In the rows, 128 means zero.
The same turns and mirrors carry the whole set onto itself and the rows of a family onto each other. Which other rows belong to the same family as each row named below? List them in the order they appear above.
These 40 rows form 5 families of 8 rows each.
neku: [113 129  68 120 116 125 115 139 151 116]
kavo: [ 92 110 114 103 141 140 139 126 140  98]
Luve: [106 149  93 110 130 117 124 139 111 173]
ruda: [108 116 128 108 155 123 159 139  97 149]
ribe: [105 138 102 134 160 131 129 118 145 156]
nusa: [131 151  76 118 124 112 124 143 113 160]
sar: [101 120  93 138 150 137 123 120 149 154]
Pum: [113 129  66 110 117 135 119 157 144 118]
sogel: [135 120  98  91 116 126 140 159  98 111]
sus: [118 134  84  99  99 127 139 164 108 117]
Zod: [ 91 107 111 118 155 132 138 135 133  95]
Dimev: [ 93 102 121 114 144 145 140 132 120  99]
kesiv: [100 128 123 104 142 110 158 137  88 125]
tavuv: [105 117 117 134 168 127 125 113 128 143]
nuki: [143 115  98 138 160 145 137 154 119 134]
Boge: [ 89 132  98 142 153 130 123 114 135 149]
Zalaz: [131 135  77 122 130 108 138 150 109 168]
Zuse: [145 102  97 134 150 139 150 153 125 120]
Mude: [122 125 100  86 121 112 154 157 100 111]
Vuv: [ 79 141  96  90 121 109 128 125 124 145]
kop: [117 107  94  93 111 118 145 160 102 108]
Rizir: [131 139  85 109 115 116 136 144 114 170]
lafav: [124 123  77 129 125 144 106 139 148 135]
Nanu: [102 140  70 121 121 140 131 140 152 114]
gik: [118 101 107 124 137 137 139 137 126  88]
pabiz: [102 130 104 120 147 144 131 115 140 167]
suv: [119 104 117 101 153 112 147 132  92 151]
Dem: [107 117 116 106 166 137 140 127 136 101]
pok: [154 108  87 135 143 132 139 134 131 133]
rurar: [ 73 143 102 100 114 117 143 124 122 133]
vutog: [ 68 137 100  88 131 120 138 139 114 132]
veg: [115 127  71 116 108 116 137 146 108 164]
ran: [ 81 144 104  99 123 127 124 118 137 114]
pamas: [109 115 125 115 155 113 158 119 104 147]
Zos: [113 128 125 116 142 120 161 125  90 150]
gudup: [ 81 137  99  93 109 112 126 120 114 126]
par: [150 103  93 127 155 131 131 154 125 130]
zikub: [110 123  72 117 127 136 103 148 142 109]
kub: [143 107  96 134 144 128 140 158 100 146]
gad: [121 115  83 103 127 109 147 158 105  97]

Same family as pok: Nanu, pabiz, suv, Dem, vutog, veg, gad
Same family as Pum: kavo, sar, Zalaz, Zuse, Mude, Vuv, pamas
Same family as kop: neku, ruda, ribe, Zod, Rizir, rurar, par

The same turns and mirrors carry the whole set onto itself and the rows of a family onto each other. Which other rows belong to the same family as each row named below? List them in the order they appear above.
These 30 rows form 5 families of 6 rows each.
nagi: [137 170 156 106 108 134 110 120 138]
Liku: [106 125 124  95 153 125 114 120 151]
sugil: [152 136 120  97  90 108 135 111 128]
zap: [132 159 163 137 140  93 109 128 124]
dofo: [139 153 162 136 140  97 107 125 112]
pudil: [130 108 135  97 116  75 110 119 139]
ziv: [134 117 139  90 141  75 118 130 146]
deto: [149 138 113  90  91 109 120 125 124]
kiza: [143 126 111 124 143 118 147 100 127]
pifo: [120 164 158  98 125 137 110 135 136]
tomim: [145 150 142 131 136  80 105 125 108]
Dimit: [152 132 127 102  90 114 142 116 122]
zov: [149 135 119 141 135 121 133  98 117]
Vid: [141 128 118 139 123 124 127  88 130]
kopub: [140 114 126 139 124 134 136 108 121]
bevin: [127 115 129  89 124  72 112 123 138]
govig: [128 163 152  94 127 136 112 142 145]
gafu: [120 125 132 107 163 138 117 116 143]
vimep: [117 169 154 112 112 122 125 144 141]
Beza: [117 120 139  93 133  77  98 131 124]
neze: [146 138 166 133 144  94 121 125 112]
reke: [101 137 126 108 146 128 115 111 158]
ral: [123 137 155 143 134  92 120 134 109]
Sokuf: [112 119 115  99 149 125 106 122 152]
zurir: [139 117 125 106 133  79  98 136 149]
Lik: [137 139 118 146 135 121 135 105 113]
pon: [153 125 132 103  84 114 116 123 137]
pevu: [132 141 131  87  86 112 132 111 138]
gom: [122 167 148 103 117 132 111 143 119]
Kuz: [119 138 116 110 151 127 124 132 164]

Same family as sugil: Liku, dofo, pifo, zov, bevin
Same family as Dimit: zap, pudil, govig, Sokuf, Lik
Same family as gom: ziv, deto, Vid, neze, reke
Same family as tomim: nagi, kiza, gafu, Beza, pevu

The same turns and mirrors carry the whole set onto itself and the rows of a family onto each other. Which other rows belong to the same family as each row named below? List them in the order they appear above.
These 32 rows form 4 families of 8 rows each.
nas: [108 139 113 130 110 126 107 156 117 109 110  71 122 124 141 143 146 128
 119 110]
Dat: [119 133 105 130 109 129 102 159 116 104 128  78 122 126 138 155 141 132
 114 123]
kebe: [141 104 145 145 160 116 135 112 121 120 121 135 105 119 121 118 111 110
 118 124]
ferip: [103 121 122 143 126  96 128 149 133 118 161 108 143 126  98 144 127 153
 147  93]
tepe: [144 139 131 127  98 121 126  94 114 119 119  84 134 127 165 136 116 149
 143 102]
beso: [137 135 143 101 138  90  90 121 158 141 155 113 123 137 148 125 110 142
 125 102]
Gar: [137 152 140 114 131  89  96 112 164 120 148 131 132 145 136 128 112 153
 113 103]
dafo: [126 122 139 132 123 116  89 142 129 158 107 120 129 125 118 114 165 121
 128  93]
Mitu: [136  98 135 124 165 113 125 125 129 131 130 138 100 114 124 136 104 118
 113 113]
Vatan: [100 128 144 158 142 109 133 132 146 109 161 114 140 120 105 136 119 146
 150 104]
nane: [130 137 127 155  96 118 141 161 126 121 151 125 137 102 168 119 103 128
 130 123]
nila: [137 105 148 118 155 126 134 112 127 142 101 127 104 112 123 129 118 115
 122 122]
Med: [143 101 136 119 160 121 137 119 126 135 108 135 105 129 131 135 121 117
 133 125]
zafis: [115 130 116 117 108 114 120 152 113 101 116  86 112 126 132 144 153 112
 111 136]
pel: [134 119 126 138 130 112 106 154 115 159 129 130 139 107 120 107 165 134
 139  94]
Tib: [158 129 127 118  97 129 132 100 105 132 111  93 127 143 145 119 118 142
 147 110]
Kod: [159 131 123 108 110 123 136 101  90 126 125  95 126 127 146 138 113 152
 139 100]
Kezin: [130 153 143 113 105 136 139 121 122 119 122 140 123  90 113 140 124 140
  95 140]
Lar: [133 144 128 170  96 119 125 142 142 121 143 126 144 105 162 100 107 136
 127 128]
doma: [123 141 150 165  94 117 143 150 135 123 146 129 145  90 143 108 121 121
 125 125]
sug: [127 148 143 107 128  96  82 121 164 138 137 104 127 149 137 127 114 149
 122 121]
Perap: [128 154 151 114 130  97  99 102 163 120 146 108 131 135 136 124 104 155
 117  98]
sotir: [128 160 134 123 120 108 131 110 125 112 126 139 136  95 110 141 124 161
  96 146]
Zeli: [141 155 136 106 109 111 133 117 116 133 132 142 136  91 119 145 113 163
 100 132]
zeged: [143 149 125  99 108 124 138 126 127 116 124 134 125  95 106 134 127 149
  89 139]
rolav: [143 130 143 163  92 115 132 150 128 126 154 130 146  93 152 113 126 118
 125 134]
radi: [140 126 138 134 121 103  91 154 123 163 114 117 140 132 116 111 157 128
 126  98]
Riti: [104 114 123 163 124 101 125 131 136 111 145  97 141 134 100 145 115 151
 148 108]
Bulu: [119 142 111 116 107 109 113 166 107 107 125  95 117 116 153 147 146 119
 103 118]
Led: [112 127 136 158 152 105 136 147 129 109 158 109 143 126  99 137 117 148
 145 112]
Zolet: [160 127 119 126 104 112 136  97 118 121 121  87 139 121 163 128 111 155
 143 110]
zim: [137 133 140 134 125 118  98 143 122 150 126 127 136 113 112  94 173 127
 129 116]

Same family as Kod: ferip, beso, Mitu, nane, pel, Zeli, Bulu
Same family as Zolet: Dat, Gar, Med, zeged, rolav, radi, Led
Same family as Lar: kebe, zafis, Tib, sug, sotir, Riti, zim

The same turns and mirrors carry the whole set onto itself and the rows of a family onto each other. Which other rows belong to the same family as each row named below? List them in the order they appear above.
These 16 rows form 4 families of 4 rows each.
ger: [165 182 160 140 100 107  98 115  91 116 159 177 110]
menul: [178 174 133 162 109 130  78 136  91 110 126 170 182]
beme: [160 149 109 158  76  92 101 111 134 139 143 172 165]
Delum: [149  97 165 146 107 109  90 131 102 115 132 172 138]
zeg: [159 143 104 147  85  93 103 113 131 146 137 175 160]
supu: [153  95 162 154  98 111  90 140 107 117 141 179 144]
ketu: [157 154 109 149  83  99 107 112 132 143 136 177 171]
Tuko: [153 173 169 129 103 100  92 107  97 115 149 176 111]
vob: [156 178 164 138  94  97  94 116  90 115 147 177 106]
Kipat: [178 173 131 162 105 128  73 135  77 107 127 163 172]
bivum: [148 103 172 155 100 102  84 129 102 108 130 177 137]
guguz: [160 182 168 133  95 109  91 113  98 116 152 172 112]
bak: [176 173 131 168 102 119  87 137  89 105 123 167 186]
Teve: [150 142 106 155  79  97  96 113 130 149 141 171 156]
gipe: [178 176 130 165 110 118  79 144  84 105 124 165 174]
dubad: [155  96 167 158  94 110  88 130 109 114 132 173 140]

Same family as Tuko: ketu, bivum, bak
Same family as dubad: zeg, guguz, gipe
Same family as Delum: menul, beme, vob

The same turns and mirrors carry the whole set onto itself and the rows of a family onto each other. Which other rows belong to the same family as each row named below? List them in the order they appear above.
These 35 rows form 7 families of 5 rows each.
Malun: [140 173 138 127 133 155 139 134 133 140]
nevu: [152 145 140 146 114 121 156 121 115 149]
Des: [130 111 146 128 124 108 122 141 135  97]
gem: [123  96 146 139 143 119 153 117 133 128]
vep: [154 100 160 140 115 121 118 134 112 111]
mos: [151 128 135 161 143 154  99 144  94 109]
bog: [128 109 163 136 144 163 113 127 110  99]
Muzer: [135 116 140 122 104 132 121 131 153 128]
Mikap: [159 145 147 161 134 148 108 153 123  92]
kinu: [142 174 127 146 123 138 145 139 136 130]
Nidip: [132 158 142 137 153 151 162 118 116 141]
vas: [121 127 128 176 155 121 154 127 134 131]
Vir: [125 136 158 111 169 144 129 134 131 131]
bevep: [111 132 151 142 165 167 121 132 111 112]
nobav: [136 113 133 166 144 103 152 131 140 124]
tedek: [139 122 116 182 148 114 139 130 126 117]
Peli: [130 150 144 162 123 153 109 132 106  92]
muden: [143 101 129 131 126 121 117 131 155 132]
Daveb: [136  97 124 129 118 115 115 138 128 132]
nik: [151 117 122 174 157 113 138 137 112 133]
kavu: [153 131 140 158 158 151 102 147 113  94]
laf: [119 135 131 122 163 157 122 137 102 142]
sepu: [157 153 157 147 124 154 122 135  89 114]
dopod: [171 144 145 178 134 133 145 129 114 109]
bif: [153 154 119 128 116 141 125 137 124 153]
Peg: [114 141 132 135 163 170 120 125 119 135]
nased: [134 116 154 165 162 132 148 119  97 135]
pas: [159 129 149 181 144 142 114 141 119  96]
fadal: [143 164 118 121 119 139 129 138 136 131]
lalu: [143 157 133 156 109 142 131 115 142 146]
gorus: [124 116 162 109 139 149 129 123 110 142]
dilo: [140 104 148 128 122 134 107 140 153 114]
bapo: [159 135 149 125  96 145 121 129 134 117]
tuvo: [149 125 150 178 168 129 138 120 135 137]
bozud: [105 120 148 135 163 162 123 128 133 131]

Same family as nased: nevu, vep, sepu, gorus
Same family as Nidip: gem, bog, dopod, bapo
Same family as fadal: tedek, muden, kavu, Peg
Same family as kinu: Mikap, vas, dilo, bozud
Same family as Peli: Des, Vir, lalu, tuvo

The same turns and mirrors carry the whole set onto itself and the rows of a family onto each other. Which other rows belong to the same family as each row named below? List them in the order they appear above.
These 15 rows form 3 families of 5 rows each.
lom: [ 85 158 135 128 154 136 130 100 162 157 128 110 112]
kudud: [123 164 166 149 156 109 121 114 149 144 131 102 131]
luv: [112 137 162 136 180  96 143 121 134 152 120 115 141]
kelur: [ 95 130 134 121 148 125 138 143 124 172 140 134 152]
vadog: [137 145 112 125 125 131 159  92 132 159 113 124  80]
simab: [119 168 125 135 125 140 133  92 155 154 127 109  88]
namod: [102 156 139 134 128 137 117 138 138 165 151 120 145]
kab: [157 167 153 152 131 109 131 108 137 141 125 105 107]
bam: [148 138 115 128 106 127 149 131 106 169 134 138 115]
Loro: [136 161 126 139 101 138 123 130 129 162 147 122 123]
vugun: [ 82 129 129 115 173 124 155 104 143 167 115 125 116]
vof: [115 122 114 113 153 121 173  98 124 168 106 135  97]
pul: [139 123 147 131 169  90 165 118 113 154 108 128 125]
zol: [123 118 119 118 135 120 159 138 102 175 129 146 136]
mive: [168 142 141 142 139  98 158 109 114 148 111 121 103]

Same family as kab: kudud, luv, pul, mive
Same family as bam: kelur, namod, Loro, zol

